In the rows, zero is written as 128.
Turns, then the turns between two rows, first turn first; the first pair answered:
turn guv:
[154 143 161 134 126 173 121 110 145 165 110  85 111]  ->  [101 146 121 133 113 125  70 135 112 158 100  92 107]
[ 99 140  93 153 112  96 127 122  73 151 117  90 138]  ->  [101 130  81 119 121  83 132 132 105  85 139 158 136]
[124 143 162 113 123 123 151 125 103 132 133  91 133]  ->  [106 147 145 114 116 105 130 133  92 118 131 104 141]
[121 134 120  96 114 109 162 163 139  98 139 141 136]  ->  [151 129 140 107 118 134 181 149 148 118 137 118 134]
turn Bupi:
[134 137 108 149 128 135  77 111 122 135 109 152  88]  ->  [173 142 163 126 124 163 158 124 132 140 134 118 116]
[155 106 139 123 107 133 123 109 125 131 118 145 142]  ->  [154 111 134 120 113 129 119 116 127 124 120 150 144]
[157 123 176 103 108 113 181 138 124 137 144 108 155]  ->  [103 112 108 118 109  74  83 126 120 115 126 172 129]
turn finob:
[163 116 152 109 130 159 186 128 135 139 133 113 132]  ->  [118 131 137  87 120 111 169 169 111 101 142 139 145]
[168 126 197 111 180 117 223 153 107 111 158  92 163]  ->  [ 91 135 136  97 176  54 150 189  89  56 157 154 159]
[156 102 121 141 114 146 110  75 157 129 113 157 100]  ->  [177 123 161 121 111 150 173 100 153 140 129 118 117]
[148 107 142  99 135 158 143 125 172  85 145 162 143]  ->  [145 111 137  93 134 152 140 129 173  87 150 166 145]
turn Dun:
[127 142 137 108 105 127 142 163  96 111 127 144 101]  ->  [116 134 122 120 101 125 108 151  95 125 116 140  92]
[166 104 120 133 147 140 122  89 155 122 115 133 103]  ->  [173 113 141 137 142 150 146  93 139 142 120  95 114]
[164 134 147 164 104 157 138 137 110 174 154  60 153]  ->  [166 111 114 123 122 141 129 137 167  72 179 191 148]

(2 to 3 turns a pair)
[138 144 132 136 116 128 126 133 124 190 127  65 127]  ->  [139 118 111  98 135 118 121 128 176 100 144 187 122] : Dun then finob
[ 93 126  80 127 114 109  91 120  99 128 116 140 110]  ->  [101 123  87 100 118 106 116 136 119  90 132 172 116] : Dun then Dun
[139 104 142 121 126 163 162 101 112 163 140 108  94]  ->  [107  94 104 114 134 145 115  97 127 126 129 159  79] : Dun then finob then Bupi
[ 97 121 102 122 155 128  97 132 150  88 133 175 118]  ->  [ 73 144 102 129 138 104  98 165 108 118 133 126 122] : Dun then guv
[ 84 144 111 123 109  91 107 143 121 119 125 138 122]  ->  [150 121 138 121 123 145 140  99 172 113 134 156 112] : guv then finob then finob
[133 136 160 136 130 168 177 127  90 158 126  44 148]  ->  [ 80 138 110  89 130 109 151 184  92  70 138 143 147] : guv then Dun
[175 105 157 118 148 167 160  96 150 133 143 127 124]  ->  [137 115 126 159 140 154  91  89 110 180 117  92 110] : Bupi then guv then guv
[106 154 129 115 117 124 176 134 153 118 160 142 150]  ->  [116 143 113 125 131 135 156 109 175 112 150 168 139] : guv then Bupi then guv
[129 147 151 133 125 146 153 137 117 171 125  54 148]  ->  [173 121 155 117 150 172 168 100 164 133 136 119 138] : Dun then guv
[127 134 129  90 136 133 164 150 152  84 148 166 140]  ->  [ 85 151 120 119 113 110 128 163  94 150 119  81 138] : guv then guv then finob
[153 140 172  89 103 131 208 151 118 119 147 106 160]  ->  [154 124 164  80 110 129 199 145 146  89 152 152 151] : finob then guv
[146 121 149 148 134 158 142 113 122 149 122 105 127]  ->  [107 136 140 113 124 112 153 161 109 101 137 124 145] : finob then guv then guv
[114 112  86 138 134 127  86  95 145 113 111 173 101]  ->  [153 108 115 153 135 163 116  74 147 157 109 124 107] : guv then guv
[125 142 122 108 130 129  50 119 144  38 111 167 103]  ->  [ 93 171 128 111 111  94  59 164  92  79 105  96 117] : Dun then guv
[ 88 161 126  97 116  69 165 184  88 128 100  82 150]  ->  [154 100 102 119 161 133 130  80 185  92  89 197 113] : finob then guv then finob
[131 149 173 127 133 119 162 160  99 153 135  77 153]  ->  [106 146 148  97 138  93 153 182 111  92 143 147 154] : guv then guv
[162 134 178 108 115 132 147 135 109 152 133  82 126]  ->  [171 107 149 102 133 144 114  98 153 106 132 167 104] : Dun then finob
[180 122 149 157 142 170 150  80 138 152 112 103 121]  ->  [ 96 152 123 104 119  84 143 172 103  84 135 136 141] : finob then finob
[109 135  95 151 140 128 106  89 123 137 106 142  66]  ->  [ 98 152 104 160 126 113 116 113  96 155 106 108  68] : finob then guv
